In the data rows, zero lies at 4.5, halfway between 4 and 5.
Here are some points:
[2 7 4 4 7 5 5 5 4 5 6 2 4 6 6 4 3 6 5 5 5 6 4 4 4 3 6 6 4 5 6 5 2 4 6 3 5
 6 6]
[3 5 5 5 5 5 2 7 6 4 6 5 2 3 6 4 4 4 5 7 5 7 5 6 7 7 4 6 4 4 3 3 3 4 3 4 4
 2 7]
[7 4 6 5 3 3 5 3 5 5 3 4 6 3 4 6 5 3 4 4 5 4 8 5 6 4 6 3 5 4 3 4 3 5 4 5 6
 3 3]
[7 6 8 5 5 6 6 4 4 9 7 2 5 6 7 7 3 9 6 4 4 4 6 5 5 0 5 5 3 6 7 5 6 6 5 7 7
 4 0]
[5 5 4 5 4 5 6 4 3 5 3 4 5 6 4 4 4 4 4 3 4 2 4 4 4 4 5 4 4 5 5 5 6 5 4 6 4
 6 3]
[4 5 4 5 3 5 5 5 5 4 1 5 2 7 4 3 4 1 4 4 3 2 5 3 5 6 6 5 4 3 4 4 5 6 3 4 2
 5 4]
[3 4 3 6 3 3 3 8 7 0 0 9 4 1 3 3 7 1 4 4 4 3 4 5 6 7 2 4 7 4 2 4 6 3 1 3 1
 3 8]
[2 6 3 4 7 4 5 6 5 2 3 5 4 5 3 3 5 4 4 3 5 4 3 4 3 4 5 5 6 5 6 6 4 4 5 3 3
 5 7]
[5 6 4 4 5 5 5 4 5 7 4 3 4 7 6 3 3 4 5 5 4 5 6 4 5 5 7 6 5 2 5 4 3 6 6 5 4
 4 4]
[2 5 1 5 4 5 4 6 4 2 4 6 3 5 3 4 4 2 3 8 3 4 1 5 5 8 4 5 4 4 4 4 4 5 3 3 2
 6 7]
[4 8 8 1 9 9 6 3 4 9 9 0 0 9 8 6 0 9 6 8 5 9 4 5 2 0 8 8 1 4 9 6 2 9 7 6 8
 6 1]
[5 5 5 4 4 6 6 4 3 6 4 3 5 7 4 4 4 5 5 3 4 3 4 3 3 4 6 4 4 5 6 6 6 5 5 5 4
 6 2]
[5 4 5 5 4 3 3 5 6 4 3 6 4 2 5 4 5 3 5 5 5 5 8 5 7 5 4 4 5 4 3 3 3 3 3 4 5
 2 5]
[5 2 3 6 0 2 2 6 7 0 0 9 4 0 2 5 7 0 4 5 4 3 5 4 8 9 1 3 6 3 0 1 4 1 1 3 2
 1 8]
[7 4 4 8 1 5 4 3 4 4 4 6 6 2 6 6 3 3 5 6 2 2 5 5 8 7 2 4 2 5 1 2 4 2 3 5 4
 4 3]
[5 3 3 4 3 4 4 5 5 4 2 7 5 5 3 4 5 2 3 4 5 4 4 3 4 8 5 5 6 4 3 5 6 5 5 3 3
 4 5]
[4 4 5 4 4 5 0 7 5 3 6 6 2 2 4 5 5 4 4 7 5 6 5 6 6 7 4 5 5 4 3 2 4 6 2 4 2
 2 6]
[2 4 2 4 5 3 3 7 6 0 2 8 5 3 2 3 7 2 3 3 5 3 3 3 3 6 3 4 7 5 4 5 5 3 3 2 2
 5 9]
[3 9 6 3 9 5 6 4 5 9 8 0 3 9 7 3 1 8 6 5 5 8 6 5 4 0 8 6 3 4 9 6 0 5 9 4 9
 6 5]
[4 6 5 3 6 6 6 1 4 9 9 0 4 8 5 6 3 8 4 7 6 8 2 4 2 1 7 5 3 5 9 6 3 6 9 4 9
 7 4]
[5 5 7 4 5 5 6 2 4 9 8 0 4 5 6 6 3 8 6 6 5 7 6 5 5 0 6 5 3 5 7 4 2 4 6 5 9
 5 3]
[6 6 5 4 4 5 7 1 3 8 6 2 6 7 5 5 2 6 5 5 4 5 4 4 4 4 6 6 4 5 5 6 5 6 7 7 5
 5 1]
[7 4 6 4 4 5 5 2 3 7 5 3 5 5 5 6 3 5 5 4 4 4 6 4 4 3 5 4 3 5 5 5 4 5 5 6 7
 5 2]
[2 6 4 3 8 3 5 6 5 3 4 4 4 6 3 3 6 5 4 3 5 5 3 4 2 3 5 4 6 5 7 6 5 4 5 3 4
 6 7]
[4 5 4 6 4 5 3 8 6 3 3 7 2 4 6 3 4 1 5 7 3 3 6 5 7 9 3 7 4 3 1 2 5 4 2 5 0
 4 5]
[4 3 3 4 2 4 4 5 5 3 2 6 5 4 3 5 7 2 3 5 4 4 4 4 4 7 4 3 5 4 3 4 6 4 3 4 3
 5 5]
[4 3 2 7 3 3 3 5 4 0 1 9 6 2 3 4 6 2 4 4 2 2 4 4 6 8 3 3 5 5 2 3 5 1 3 4 3
 4 8]
[2 7 4 3 8 6 4 6 5 6 7 3 3 7 5 2 3 7 5 6 6 8 2 5 2 3 6 7 5 4 8 6 3 6 7 4 4
 6 6]
[4 3 6 3 6 4 5 4 4 7 7 2 5 4 4 6 5 7 4 4 6 6 5 4 3 1 4 3 5 6 7 6 4 5 4 4 8
 5 4]
[2 6 4 3 8 5 5 6 5 4 5 3 5 7 4 4 5 7 4 3 5 5 2 4 1 2 6 4 5 6 8 7 5 5 6 3 5
 7 6]
[6 5 6 4 5 5 7 2 2 8 6 2 6 7 4 7 4 7 4 3 5 6 4 4 2 2 6 5 4 5 7 7 6 7 7 7 6
 5 1]
[3 7 6 3 9 6 5 3 4 9 9 0 5 9 6 5 2 9 5 5 6 9 2 5 2 0 7 6 3 5 9 7 2 6 9 5 9
 7 4]
[5 6 4 4 4 4 7 1 3 8 7 1 5 7 5 5 3 5 4 6 4 5 4 4 5 3 6 5 3 4 5 4 3 6 6 5 7
 6 3]
[7 3 7 5 4 3 6 3 4 5 6 4 7 2 4 7 5 6 5 2 5 4 6 5 5 0 3 2 4 6 6 5 5 3 4 5 9
 4 3]
[5 3 3 6 3 4 6 4 2 3 4 6 7 3 4 5 6 6 5 2 4 3 3 5 4 4 3 3 5 7 4 5 6 3 4 6 4
 5 3]
[6 7 8 3 8 7 7 1 3 9 9 0 4 8 8 6 1 9 6 6 5 8 5 5 3 0 8 6 1 6 9 6 1 7 8 7 9
 8 1]
[4 3 4 5 4 5 5 3 4 5 6 3 5 5 4 6 5 5 3 5 4 5 2 4 3 4 4 4 4 6 5 5 5 5 5 4 5
 7 4]
[3 4 3 5 3 3 3 6 6 0 0 9 5 4 3 2 7 0 4 3 3 1 4 4 5 9 4 4 7 3 2 4 5 3 4 3 0
 4 7]
[2 5 3 4 6 3 5 6 5 2 0 6 4 6 3 2 6 2 4 2 5 4 4 3 3 6 5 5 7 4 5 6 5 5 5 2 2
 5 7]
[5 5 3 6 4 3 3 7 5 0 0 9 6 2 5 3 6 1 5 3 3 2 5 5 7 7 3 4 6 4 2 3 6 2 3 5 1
 3 6]
[5 4 4 6 2 4 2 5 7 3 2 7 3 3 5 3 4 0 4 7 4 3 8 5 7 8 4 5 5 2 1 2 3 4 2 3 2
 2 6]
[5 2 3 6 3 4 4 4 4 2 4 5 5 3 4 6 6 3 3 5 3 4 3 4 4 6 3 3 4 5 3 5 6 4 4 4 4
 5 5]
Then 14 other points, each followed by its number:
[5 6 5 5 4 5 4 4 6 6 4 3 3 5 6 4 3 4 5 6 4 4 6 5 6 5 6 5 4 3 4 3 3 5 5 5 5
 3 4] 0
[3 5 4 5 5 4 2 7 6 3 6 6 3 2 5 4 4 4 5 7 5 6 5 5 7 7 4 6 4 4 3 3 4 3 3 3 3
 3 6] 1
[6 3 5 5 4 5 4 4 4 6 4 5 5 4 4 5 4 3 5 4 4 4 6 4 4 4 5 4 3 4 4 4 4 5 4 5 6
 4 3] 2
[5 0 4 6 2 4 4 5 4 2 5 7 5 1 3 7 6 4 4 5 4 4 3 5 4 6 1 3 4 5 3 4 7 3 2 4 5
 5 5] 3
[5 2 3 7 1 3 1 8 8 0 0 9 3 0 4 4 7 0 4 4 3 1 6 5 8 9 0 4 6 4 0 1 5 1 0 3 0
 1 8] 4
[4 5 3 4 5 5 4 4 4 4 4 6 5 7 3 3 5 3 3 4 5 5 4 4 4 7 5 5 6 3 4 6 6 6 6 4 2
 4 4] 5
[6 3 5 7 2 5 7 3 2 5 7 3 7 2 6 8 5 7 6 3 4 3 3 5 5 2 2 3 1 9 5 4 6 2 3 6 8
 7 1] 6
[2 5 3 3 6 3 5 6 6 2 0 6 4 6 3 2 6 2 3 2 5 3 4 3 2 6 5 5 7 4 4 6 5 5 5 2 3
 5 7] 7
[6 2 5 6 1 5 5 2 4 5 6 4 5 3 5 7 4 4 4 6 4 5 4 5 5 5 4 4 3 5 3 3 5 4 4 6 6
 5 2] 8
[3 6 4 2 8 5 6 5 5 6 3 2 4 8 4 3 5 5 4 2 6 5 3 3 1 3 6 5 6 4 7 7 5 6 6 3 5
 6 6] 9
[3 5 4 5 6 6 5 7 4 3 5 5 5 4 5 5 5 6 5 4 4 4 2 5 3 4 3 4 3 6 6 5 6 4 3 5 5
 6 5] 10
[5 5 4 4 4 6 6 2 2 8 5 2 5 9 4 5 4 6 4 4 5 4 2 3 2 4 6 5 3 5 6 6 7 8 7 7 5
 7 1] 11
[6 4 4 5 4 4 4 2 3 4 6 4 6 4 5 5 4 5 4 5 4 5 4 4 6 4 5 3 4 4 5 5 4 4 6 5 6
 5 5] 12
[3 4 5 3 6 6 4 7 5 5 6 3 2 5 5 5 5 6 5 5 4 5 3 5 3 4 4 5 4 6 6 5 5 6 3 4 4
 5 4] 13
Which three of these numbered points are nearest to each point below, ignoring the direction in which the first points spread most? Their numbers follow each, nearest first.
[3 4 3 4 4 3 4 7 7 0 0 8 4 4 2 2 7 0 3 2 4 2 4 3 4 7 4 4 8 3 2 5 6 3 3 2 1
 4 8] > 7 9 5
[6 6 5 4 5 6 7 2 2 8 6 1 5 8 6 5 2 7 5 5 4 6 4 4 3 3 7 6 4 4 6 6 4 7 8 7 5
 6 0] > 11 5 2
[3 5 5 5 5 4 2 8 7 3 5 7 2 2 5 4 5 3 5 7 3 6 5 6 7 8 4 6 4 4 3 2 4 3 3 3 3
 2 7] > 1 4 0
[4 5 5 5 3 4 3 5 7 4 2 6 3 3 6 3 4 1 5 6 4 3 7 5 7 7 5 5 5 2 1 2 3 5 3 4 3
 2 5] > 0 4 2
[4 3 4 4 3 5 4 5 5 4 3 5 4 4 4 4 6 3 4 5 4 4 4 5 4 6 4 4 5 4 4 5 6 5 4 4 3
 5 4] > 13 2 5
[3 4 5 5 5 4 1 8 7 3 4 7 2 1 5 4 5 3 5 6 5 5 5 5 7 8 3 6 4 4 2 2 4 3 3 3 3
 2 7] > 1 4 0
[4 6 5 4 6 5 4 5 4 3 3 5 6 5 6 4 5 5 6 4 4 3 5 5 5 4 5 5 4 5 5 5 4 3 5 6 4
 5 5] > 10 12 2
Now 14 new points, numbered from 0 again:
[5 3 5 6 2 5 3 6 6 4 1 8 2 3 5 5 5 1 4 4 4 2 7 4 7 8 3 5 4 4 0 1 6 5 1 5 2
 2 4] 0
[4 5 4 4 5 5 5 4 4 6 5 3 5 7 4 4 4 5 4 5 4 4 3 5 3 4 6 4 4 5 6 6 5 6 5 5 5
 6 4] 1
[5 2 5 4 3 5 5 4 5 5 5 4 4 4 1 8 6 5 3 4 6 5 3 4 0 4 3 3 5 6 5 5 6 6 4 3 6
 5 3] 2
[6 4 6 5 3 5 8 2 2 9 6 1 6 5 5 7 4 8 5 3 5 3 4 4 3 0 4 4 2 7 6 6 6 5 4 6 8
 6 0] 3
[6 0 3 8 0 3 5 4 3 1 2 8 7 0 5 7 6 3 4 3 3 1 5 5 7 7 0 2 3 7 0 2 6 0 0 5 5
 5 3] 4
[5 4 3 5 4 5 4 6 3 4 5 5 5 4 5 4 6 6 5 5 4 4 3 6 5 5 3 4 4 5 5 5 6 5 4 6 3
 5 4] 5
[5 4 5 3 4 5 4 3 6 7 7 4 3 6 4 5 2 4 4 7 5 8 5 3 4 6 6 6 4 3 4 4 4 7 6 4 5
 4 4] 6
[5 9 6 3 9 7 6 4 2 8 8 0 6 8 8 4 2 9 7 4 4 5 4 6 3 0 7 6 3 5 9 7 3 6 8 7 7
 7 2] 7
[2 6 1 5 5 3 4 6 6 0 0 8 4 4 4 0 5 0 3 5 4 4 3 4 5 9 4 6 6 3 3 4 3 2 5 1 0
 5 9] 8
[4 6 5 4 7 7 8 3 2 9 6 0 5 9 5 5 3 7 5 3 5 4 3 4 1 1 6 4 3 5 8 7 5 7 6 5 7
 8 1] 9
[5 6 6 4 7 5 4 4 5 7 7 2 4 5 6 5 3 7 5 5 5 6 7 5 5 1 5 5 4 4 6 4 2 5 5 5 7
 3 4] 10
[5 6 7 3 8 6 6 3 4 9 9 0 4 7 7 6 2 9 6 5 5 7 7 5 4 0 7 5 2 5 9 5 2 6 6 6 9
 4 2] 11
[3 7 5 2 9 5 7 5 5 7 4 1 4 9 5 2 4 6 4 3 6 5 4 3 1 2 7 5 6 5 8 7 4 6 7 4 5
 6 5] 12
[5 4 2 4 2 2 2 5 7 0 0 9 5 1 2 2 6 0 3 4 4 3 6 4 7 9 4 4 7 2 0 2 4 3 3 2 1
 2 9] 13
The same question for these:
[5 8 5 6 5 5 8 2 0 7 7 1 9 7 8 4 3 9 6 4 3 5 4 5 6 1 6 5 4 5 7 6 4 4 9 8 6
 6 1] > 7 5 1
[4 4 4 4 4 5 4 4 4 5 4 4 4 5 4 5 5 5 4 6 4 5 3 5 3 4 5 4 5 4 5 5 6 5 5 4 4
 6 5] > 1 5 9
[5 4 6 2 6 7 7 2 4 9 9 0 4 7 3 7 4 9 4 4 6 7 2 4 0 0 5 4 3 7 9 7 6 8 6 4 9
 6 1] > 2 1 9
[3 1 4 4 5 6 4 6 5 3 6 4 1 3 5 7 6 6 4 5 4 5 3 4 3 4 1 3 2 8 5 4 5 4 0 2 6
 5 5] > 2 5 11
[4 5 4 6 3 5 2 8 6 3 2 7 1 4 7 2 4 1 5 6 3 3 5 5 8 9 3 7 5 3 1 2 5 4 2 4 0
 3 5] > 0 11 10
[5 5 4 3 4 3 3 4 6 4 2 7 5 4 3 3 4 2 4 4 5 5 5 4 5 7 6 5 6 3 3 4 3 5 6 3 4
 4 7] > 13 6 1
[5 4 4 4 4 6 6 6 3 5 6 3 5 5 6 5 5 8 5 5 4 4 2 6 4 3 4 4 4 5 6 6 6 5 4 6 4
 5 3] > 5 1 7
